T: rows in several groups, each row roughly a mix of its group's directions:
T (120 x 13):
[[ -8   7  13   6  -6   3 -16  -9  -9 -10   4  19  25]
 [ -2   3  -6 -16 -25  16 -12   0 -21   9   8  -2   4]
 [-26   6  11  14 -13  22   7   6   7  -5   9   2  -4]
 [-19   0  11   5  11  24  -4  21   1   6   0  15   6]
 [  4  -9  18  10   5   8   4   9   1   6   2   6  34]
 [  3  10  -1 -15  -2 -18 -25 -15  11 -15  -5   5   3]
 [  4  -4   3  11  10   1 -29   1  10  13   0   3  24]
 [  4   0 -29  -6  -3 -16 -15  -2 -13  11   3   7 -13]
 [  2  -6 -13  12 -26   8  -6   8 -13  -4  17   3  16]
 [ -3  -5   2   0  16  -7  10 -20 -24 -18   9 -11  -4]
 [ -1   0 -27 -11  10  -7 -17  10   0   7  -3   4 -22]
 [ -2  -2  -5  -4  -1  10  19   3 -27 -22   4   1 -14]
 [ -7   9  21  16 -15  14  12   8  17  -4  -5  11   8]
 [-18  14   6  12  -6  19   5   7   1   0  -8  16 -21]
 [-10   1 -20  10   7 -18   1 -11  -7  15   5   0 -23]
 [  1   5  -8   1 -16  19   7  16 -20 -13  -3  11 -15]
 [  3   6 -11  -9 -14  14 -27  -7 -22   2   4  -5  -5]
 [ 18  -3  -2  -1  19 -25  10   3  10   4 -16  11   1]
 [ -8  19  11 -10 -15   7  -1 -18 -16  11 -10   9 -13]
 [ -6   0  -6  -9   8 -16 -10   1  25  27  -2  -2   0]
 [  1 -12  10   2  19   9  22  -1  -2  11   1 -25  -6]
 [ -3  -3 -23   0   5 -11  14  14   4   6  -1   4 -28]
 [ -7  -5  10  26   1   8   5   7  -2  -9   9  15  23]
 [  2 -10   4  31   1  -2  20   8  12  -3   7   1  13]
 [-19   9  12  -7  14   9  -9  -5  14  23  -7  -3 -11]
 [ 16  12   0 -21 -19   5 -11 -10  -9 -10 -11  -7 -11]
 [ 19  -1  -5  -1 -10  -6  -4   9  30  15 -10 -10  -1]
 [ 17 -10   6  10   2   0 -18  -4   7   7   4 -13  28]
 [ -5 -11  -7  12   2  -6   9   2 -17 -23  18   8  15]
 [  1   0   7   9 -26  11  14  -1 -20  -2   9   6  18]
 [ -8  11  -9  -6  -4   6   3   4   3  16 -10   0 -35]
 [ 16   1   0   2 -15   3  18  10  10 -27  -6  -5  -9]
 [ -2   2   5  11 -16   5   7  -7 -11 -33  11   1   7]
 [-13  -7 -25 -15  12  -7  -7  20  -1  -4  10   8  -9]
 [-11  -3   2  13   2 -21   0  -2  15   7  10  14  25]
 [ 14   7  -1  -7  -8   5  10   9  15   5 -20  -6 -26]
 [ 14   7  12   0 -18  -3  -7  -7  20  21 -11  -4  12]
 [ 14  -8 -18 -27  -3 -10 -12   4  -9  14   2  -8   5]
 [  9 -14 -24 -11  11 -17 -14  11   1  11   6  -1   7]
 [  4   5   6   4 -21   4  24  -4 -12 -25   0   1  -7]
 [-13   0 -15  -5  -3   8  14  24   4  -3   1   7 -24]
 [-10  15  26  -7   3  17  -2  -7   5 -18 -12   3  -8]
 [  7   2  -5 -21   9 -16 -19  -7  21   5  -7 -12  -4]
 [-13  -6  16   6   0   7  24  -4 -15 -12  13   0  16]
 [ 24  -5 -12  -4 -21   7   7  21  -1 -14  -5   0   0]
 [ -6  15  16  -8  -5   1  15  -9  18   1 -14  -5 -22]
 [-18   7  11  -1   3  15  23  -2 -11  -7  -1  -1 -23]
 [ -4 -10 -10  11 -20  -1  20  17   0   0  16   6  15]
 [ -9  17  -1  -8 -10  -3  -4 -24  -7 -10  -2  -6 -25]
 [ 23   0  -2 -24   3 -12 -12  -7 -11  11 -13   1   8]
 [ 13  -7   2  -5  17 -12 -17  -7   2  22  -4  -4  19]
 [  0  -9 -15  22  -5  10  12  18 -18   4   8   9  -3]
 [ 12   3   9  19 -15   4 -11  -4  -6  -9   0  13  26]
 [-17   0  -6  -7  12   9  -4  20   3 -26   4  13  -8]
 [-13  11  25  15  -3  12   8  -6  21   8  -7   0  -1]
 [-17  19  13  -9  -8   3   8 -16   4  -6  -7  -1 -23]
 [  6  -1 -12   3 -26   3   8  15 -16   8   3  19   8]
 [ 12 -12   4  -6  -1 -16   4   4  14   2   5  -4  32]
 [ -7   3   2  -3   6  -7  23   8  21  13 -10   2 -21]
 [ -6 -11 -18 -10  12 -13  14  24  12  -6   5   6  -7]
 [-29   8  10  -2   1 -11   6  -9  -2  -1  10  21  11]
 [  6   7  -5 -24  -2  10  -5  -4 -13  -3 -10 -13 -25]
 [  0   8  27 -13   3   1  -3 -10  24  -7  -9  -9  10]
 [-32   3   9   0  20   2   9  -4   0  12   5   5 -11]
 [ -6   7   6 -20  18  -7  -8 -19  -3 -12  -6 -11 -17]
 [ 12  -9 -24 -20   5 -19 -16   3  -4   6   3  -3   2]
 [ 12   1  14  -4  18 -17  -2  -2  22   1 -15   6  14]
 [-12   2  15  11  12  -6  12  -7  10  30  -5   4   2]
 [  3  -5   3 -20  -7   4 -19 -12  -7   2  11 -21  18]
 [  6  -8  -5  16  12 -19  -6 -17 -14  14   7   1  16]
 [  6  -3 -18 -21  11  -7 -15  -7 -11   6   0 -16 -17]
 [ 13   3   9   7 -13  12  24  15  15  -7 -13  -1  -9]
 [-12  15  15 -14  -9  -1   1 -25 -17  -7  -1   7  -2]
 [ 13 -11  -7  16  -5  -5  12  -1 -20 -24  10   1  10]
 [  8  -3 -19   2  -4  -8   3  -7 -19  29   1  -6 -13]
 [ 25   2   6 -11  10 -16  -7  -8  -4   6 -20  10   9]
 [ -8  -4 -11  14 -16   9  11  18 -15   6  11  19   6]
 [ 10  -4  14  -8   6   4  14  18  25   7 -14   0   8]
 [-19   6  22  -3   8  -4   2 -20 -11  -1   5  10  18]
 [  8   0 -28  -4 -10  -3 -12  16 -10  10  -3  14 -13]
 [ 16  -7 -12  -1 -11  -9  -5   0 -20 -21   8   7  17]
 [-12   6  -6   2 -11   9  21  14  -1 -14   0   8 -25]
 [ -3  17  17   1 -10  23  -3   2   4   7 -19   7 -15]
 [ -7  -5 -13 -16  18  -8  -8   8  11  24  -2  -7 -13]
 [-11  -5 -22 -23  10 -10  -7  13   3  14   4  -1 -13]
 [ 11 -14 -26   1   7 -14  -4  10   3  21   5 -10  -5]
 [  5  -1   7   4 -11  14  21  23  17 -13  -6   0  -4]
 [ 17   2  -4  -6 -22   5  11   0 -17 -25  -3  -3  -8]
 [-12   7  10  13  -2  12  23  -9 -19  -7   1   1 -18]
 [ -4  -4  -4  10   6  -5 -25 -18   1  19  10 -13  12]
 [ 20   0  12 -10   5 -11  -5  -9  23   7 -14 -15   8]
 [  7  -7 -27  -9  -4  -6  -1  17   7 -19   5  -6 -16]
 [ -6  14  24 -15   3   1  -4 -24   2 -13  -9  -5  -2]
 [  3 -11  -3  -9   2   9 -12  22  25  -5   5 -13  14]
 [ -6 -10  -8 -15 -20   2   5  14   2  11  18  -7  18]
 [  7   0 -22  -5 -12   6 -25  -3 -22   2   5  -4  -9]
 [ -7  -7   6   8   2  -6 -12 -10  17 -10  17 -16  23]
 [  8   6  19 -13 -17   7  -6  -5  -8   7  -6   8  25]
 [ 11 -13 -24  12   6  -9   4  -1 -20  13   7  -7 -10]
 [ 15  13  -5  14  -3   7 -18  -9  -7  -4 -18   5 -22]
 [ 10  -7   4  16   1   1 -17 -13 -16   8   6  -2  26]
 [  5   1  12 -21   2   2 -20 -18  -3   1   1 -19  15]
 [-24   0  12   7  -9  14   5   9  22  -3  14  -4  10]
 [-10   4 -18  -6 -19  12  -2  20  -7  12   3  12 -14]
 [ -9  -3   4 -15   7   5   4 -18 -12  -3  11 -29  -8]
 [ -9 -16  -6 -10  19 -12  16  -3 -11  -5  18 -14   5]
 [-12  12  -5  -5  -6  17   0   2 -16   5  -6   6 -30]
 [-21  -2   1   0  -2  25 -18  14   1  11  11   0   8]
 [-20   1  19  15   8   9  10  -4  20 -11   7 -10   2]
 [  9 -12 -13  -3  19 -15  -6 -13  -2  -8   9 -24  -3]
 [  4 -14  -5  25   5  -8  13  15  17   6   7   1  14]
 [  4  12  18   8 -21   8  12  -1  24   0 -11  -2  -4]
 [  6  -1 -15 -21  14 -13 -18  -1   0  19  -8  -3 -12]
 [ -9  -4  20 -18  19   0  12  -9  10  -5   2 -20   3]
 [  2  13  25  11  -3  17   7 -16 -10 -11 -11  -1  -6]
 [-19   2  11   6  19   6  -3   0  19  25  -3  -3  -6]
 [ -7   8   8  -5 -13  15  22  15   3 -18  -6   9 -14]
 [  0   0   6   1   4  17   7  17 -13  25 -13  17   2]
 [ 10  15   7 -16 -20  11  -5 -12 -13 -16 -10  -3 -11]
 [ 12  -1  18  14 -11  12  12   2  14  19  -7  -9  12]]
the four rows of each list that fit no group, in list order (the others fit one group, some only roughly):
    J304: [  3  -8  -3 -24  22  -9  -8 -11 -10  11   1 -18  -2]
    J570: [ 13  -9 -21   1  -1  -9 -27  -5 -10  -7  11  -9   9]
    J522: [  4  -1 -19  11 -19   1  -3  17  -2  23   1  14   0]
    J286: [  2  13  19   5 -26   8   7  -2   6 -15  -7  12  10]
    J974: [-18   3   6  10   2  16   4  11   1  31  -2  11  -3]
    J47: [ 14  -7 -22   1 -12 -15  -6   3   3  28   3  -4   3]
    J465: [ 14   0 -18 -13 -10 -13 -22  -9 -16  12  -1   1   2]
    J975: [-12   2 -18  -5   4   0  -3 -10 -19   3   9 -10 -28]
    J473: [ 15   4  -6 -27   0  -8 -16   5   0  17 -15   9   3]
    J350: [ -8   4  14  -1  14 -18  -2 -28 -11   6   1   5  12]
    J882: [ 14  10   5 -16   2 -13  -4 -20   7   1 -18 -10 -16]
    J899: [ 13  -8  -9  10  -8 -18 -12  -9  -5   8   9   3  26]

J304, J465, J975, J899
    J707: [-10  -5 -15  -8  16  -2  -3  -6  -3  -1   8 -21 -26]
    J61: [-11  -1   7  -2   3  25   6  -6 -26  -2   7 -15 -10]
    J357: [-16   3 -11   7  11   5  -3  -7 -23 -11   8   0 -24]
    J37: [ 14  -7 -20 -16  16 -17  -4  -4  -9   4  -4 -11 -16]
    J640: [ 23  -3  -1  15  -8  -8 -19 -10   0  -6   1  -3  23]
    J141: [ -3  -1  -9  -6   2  -6  11  12  29  -7  -2 -11 -22]
    J703: [ 16   3   6 -20  -9  -1 -17  -5  12  18 -10 -12  10]
    J885: [-23  15  21  -4  -7  19  -2   2   7   3  -6  15  -1]
    J558: [  9  -8   9 -10  29  -7   9   3  18   2 -11 -14  -3]
    J363: [  0  -3 -24 -19  -3  -1   1  11 -12  16   1  -3 -21]
    J261: [ -6  -6 -12   3 -11  -5  28  22   5  -8   8  12  -2]
    J583: [ -5   1  25  -3   5 -12  16 -11  13 -11   0   3  21]

J61, J357, J703, J558
    J149: [ -9  15  15 -15 -14  22   5   3   3  -6 -11   1 -16]
    J179: [ -7   4  12  -1  17  10  19  -2   0  -3 -12  -7 -28]
    J426: [  7 -13  -5  10   0  -9  20  17  16 -21   7   0   8]
    J341: [  6 -10  -2  10  22   3  17  22  15   0  -7  -2 -10]
    J904: [  6  -5 -20  12  -3   0   2  -8 -30  -6   9  -7 -15]
    J173: [  6  -8 -20   7 -16   3 -11  21   1  15   7  10  13]
    J11: [  9   5  -9 -18  10  -3 -32  -9  -4   1  -8  -6  -8]
    J482: [ 2 -6 23 15 16  2 16  4  9 -5 -3  4 21]
    J124: [-10   5   5  -6 -12  19   8  12 -19 -21   2  16  -2]
    J805: [ 31  -2   2 -14  -5   2  -7   6  14  -4 -16 -15   2]

J179, J341, J173, J482
    J360: [ 13 -10   3   4  -9   6  -5   7  -8 -22   9   1  29]
    J711: [  1  -4   7 -15  29 -15   4  -7  15   1  -7 -14  -6]
    J177: [ 21  -3 -17  13  -6   6  -7  10   3  23  -9  -7 -13]
    J972: [  3   2 -18 -25 -14  -3 -14   7  11  15  -1  -8 -11]
    J366: [-15   9  17   3  17  15 -16 -17  -6  11  -5  -7  -9]
    J146: [-10   2   8 -12   9  -4  -9 -27 -22  -7   9  -9   5]
    J760: [  7 -10  11   6  13  -2  20  -7 -21 -20   5  -3  12]
    J305: [-19  -5   2  13   7   9  29  14  -2  -1   8   4  -9]
    J16: [-26   9  12  16   6   9   6   3  19   6  -2   7 -13]
    J500: [  8   1  22  -6  18  -9  10 -24  -5  -4  -9 -12   4]
    J750: [-17   4  22 -15  16  15  12  -2   4  -9  -4  -9  -9]

J972, J146, J760, J16
    J347: [ -3   2  28   4   1  -3   5 -15  13  -2   1  -4  26]
    J414: [ 11   3 -10  16 -22   6  -2   8  -1  27  -5   8  -2]
    J250: [ 11 -14 -24  10   1  -5 -11   9  -3  23   9  -8   5]
    J217: [ 10  -3 -16 -14  -7  -7 -19 -10 -20  18   4  -7   3]
    J139: [  9  -6 -20 -12  -2 -16 -10   4  10  27   0  -8  -2]
    J201: [-11  16   7   5  -8   5  16  -9   3  10 -10   2 -29]
    J652: [  5  12  -8   9 -19  14  -5  -5  -8   7  -8  -3 -28]
    J791: [ 23 -10 -22   2   6 -26   0  -1   6  -1  -1  -8  -5]
    J23: [  7  -2 -22 -23  -8 -17   6  -3 -12  -9   4  -4 -15]
    J404: [  2  -6 -19   4 -19   4  -1   8 -15  28  10   0   2]
    J554: [-5 -1 24 15 12  8 15  9 14  7 -8 11 13]

J250, J217, J404, J554
    J34: [ -4   0  -6  -4   9 -10   7  -1  23  23  -5 -15 -19]
    J484: [ 10  -4  -7   0  16  -4 -25 -10   7  18  -4 -19  -5]
    J917: [ -1  -1  10   0  -8  -7 -13 -15  -8  -6  12   4  33]
    J909: [  7 -14  -7   7  28  -3  -5   4  -7  26  -1  -4   3]
    J693: [  4  11  22  -4   6  -9  -1 -25  11  15 -14  -5   1]
    J202: [ -1  -4  12 -13   8 -12  -8  -7  22 -11   6 -10  23]
    J874: [ 5  2 15 21 -5 -3 11  6 13 -5 -6 20 20]
    J86: [  7  -5 -13 -16  11 -19  -1  -7  13  -7   1 -20 -15]
    J969: [-10  -9  -3  17   8   8  30  14  -2  -4   7  -2 -12]
    J591: [ 11 -10 -19  11  19 -20  14   6  -1  -2  -3   2 -14]
    J920: [ 11  -6 -18   2   3   0   2   9   2  30  -5 -11 -18]
    J105: [  6  11  16  -6 -18  -6 -14 -11  20  -4  -6   4  19]
    J606: [ -2  15  18 -15 -10  -2  -3 -29  -5   8  -8  -6  -2]
    J378: [  8  -3   7  -3 -18   3 -16  -1   2  -1   7   0  34]
    J957: [ -7  -3   6 -14  -5   7  25  -3  -9 -20   9 -17  -9]

J917, J909, J86, J957
    J953: [  4   2 -15   7  -4  11  -3  19   1  24 -10   7 -20]
    J475: [  5 -11 -30  -8  10 -18 -13  12   7   4   7  -2  -4]
    J138: [ -1   0  -6   0  25  -8   5 -12  -6  -8  -4 -11 -29]
    J467: [-15   9  28  -4  15   5   4 -11  13 -15  -8   0  -1]
    J423: [ 14 -13 -10  13   2  12  20  20 -10 -13   3  -8  -8]
    J438: [  1  -6   7  -4  -1  -3  36  -2 -11 -16   4  -9  -3]
    J274: [  1  -7 -18  -4   1   8   7   2 -30   6   7 -10 -19]
    J117: [ -5  10   7 -22   7  -1 -17   3  26  -1 -13   1  -8]
    J964: [-16  -6  -5 -10   6   2   0  15  18  31   4  -3   0]
    J502: [ 19   4  -5  -9 -17 -15 -20  -5  17   6  -6  -1  13]
    J752: [-9  3 23  4 -5  7  3  9 23  1 -2 10 23]
    J985: [  3   2 -18 -31  -2 -10  -5   4   2   6  -4  -6 -20]
    J678: [-14  12  15 -19   8  15  -2 -14  -7   7  -7 -10 -17]
    J98: [-11  10   3 -17   8 -11  -5 -21   8  16  -5 -10 -18]

J467, J438, J274, J964
    J31: [-12 -14   7  16  21   1  18   4   7  12  11 -11   7]
    J994: [  9   2 -14 -14  -2 -21 -15 -18   0  19  -2  -9  -6]
    J352: [-13   1   7  23 -14   5   0   6   7   5  10  16  23]
    J70: [  5  -9 -27 -10  13 -14   0   4  -5   1   4 -10 -22]
    J323: [  0  11  -6 -16   7   3 -21   3  14   4 -16  -1 -24]
    J166: [ -3   8   9  -4   8  11 -28  -4  15  20 -12  -4   0]
    J772: [-21  10  11  -4   1   4  22  -3  11   9  -4  -2 -23]
    J932: [ 10   1  -6  -5  -2  -7 -14   6   5  34 -10  12   9]
    J372: [  5  -3  -9  11 -12   6  13  17  22 -14   2 -11 -16]
    J597: [ -4  12   4  17 -23   8  -6   9  17 -11  -3  18   3]

J31, J352, J932, J597
    J335: [  8  -2  -8 -12   9  -5 -11   6  21  23 -10 -14 -11]
    J488: [  8  -6  17 -10  17 -14  16 -18   0  -2  -2 -16   9]
    J268: [ 19   7  -3  -5 -26  17  -1   2  -9   4 -11  -9 -14]
    J602: [-23  17   3  -8  -7  -1  -5  -1  22   8  -5  10 -17]
    J191: [ 17  -4 -14   0   3 -21  -7 -21 -10  12   0 -13  -5]
    J915: [ -2   6 -15   0 -12   9   6   5 -27   6  -2  10 -23]
    J367: [-10   7  -4   6 -25  14  11  18  13   8  -1   7 -12]
    J77: [-14   1  13  18  -5   2  23  11  17  -5   3  13   7]
    J843: [ -1 -16 -16   7  22  -2  10   7 -15 -12  12 -10  -9]
    J521: [ 20  -4   4  13  -5   5 -21   6  14   5  -4  -1  24]
    J701: [ -8   3 -28   1 -11   1  -8  11 -14  -6   7  12 -20]
    J116: [  5   8  -2 -11  -5 -16 -11 -30 -19   2   0  -2  -2]

J268, J602, J367, J701
    J52: [ -5   9  19   6  -1   4   3 -18 -13 -29   1   6   7]
    J434: [  2   6   4 -18   0   3 -12  12  31  11 -13  -4  -5]
    J411: [  4  -7 -29  -6  -9  -3   2   5 -22   4  10  -6 -15]
    J908: [ -5   6  10 -30   8   3 -10 -14   3  -7  -4 -19 -10]
    J471: [ 12  11  22 -20  -8   5  11 -14  -7  -8 -15  -7  -3]
    J94: [  0  -5  -6 -27   2 -10  -1  19  20  16  -3   4   6]
    J235: [-17  -4 -15   8  20  -1  11   7  -9   1   5   5 -26]
    J684: [-17   2 -18  -3   7   8  -8   4   3   1   6 -12 -31]
    J918: [ -2  -5   4 -14  -1  -2   1  14  30  18  -1  -8  13]
    J200: [ -7   8  15  -1   1  24   0  19  17  -2 -15   8  -8]
    J128: [  1   3  -8 -13  15 -20  -1  -8   7  23 -11  -1 -18]
    J661: [ 17  -7 -13   0   9  -6 -10   2  15  22  -8 -19 -10]
    J596: [-28   6  17   0  19   8   6  -2  -5 -13   3  13  -3]

J908, J471, J235, J596
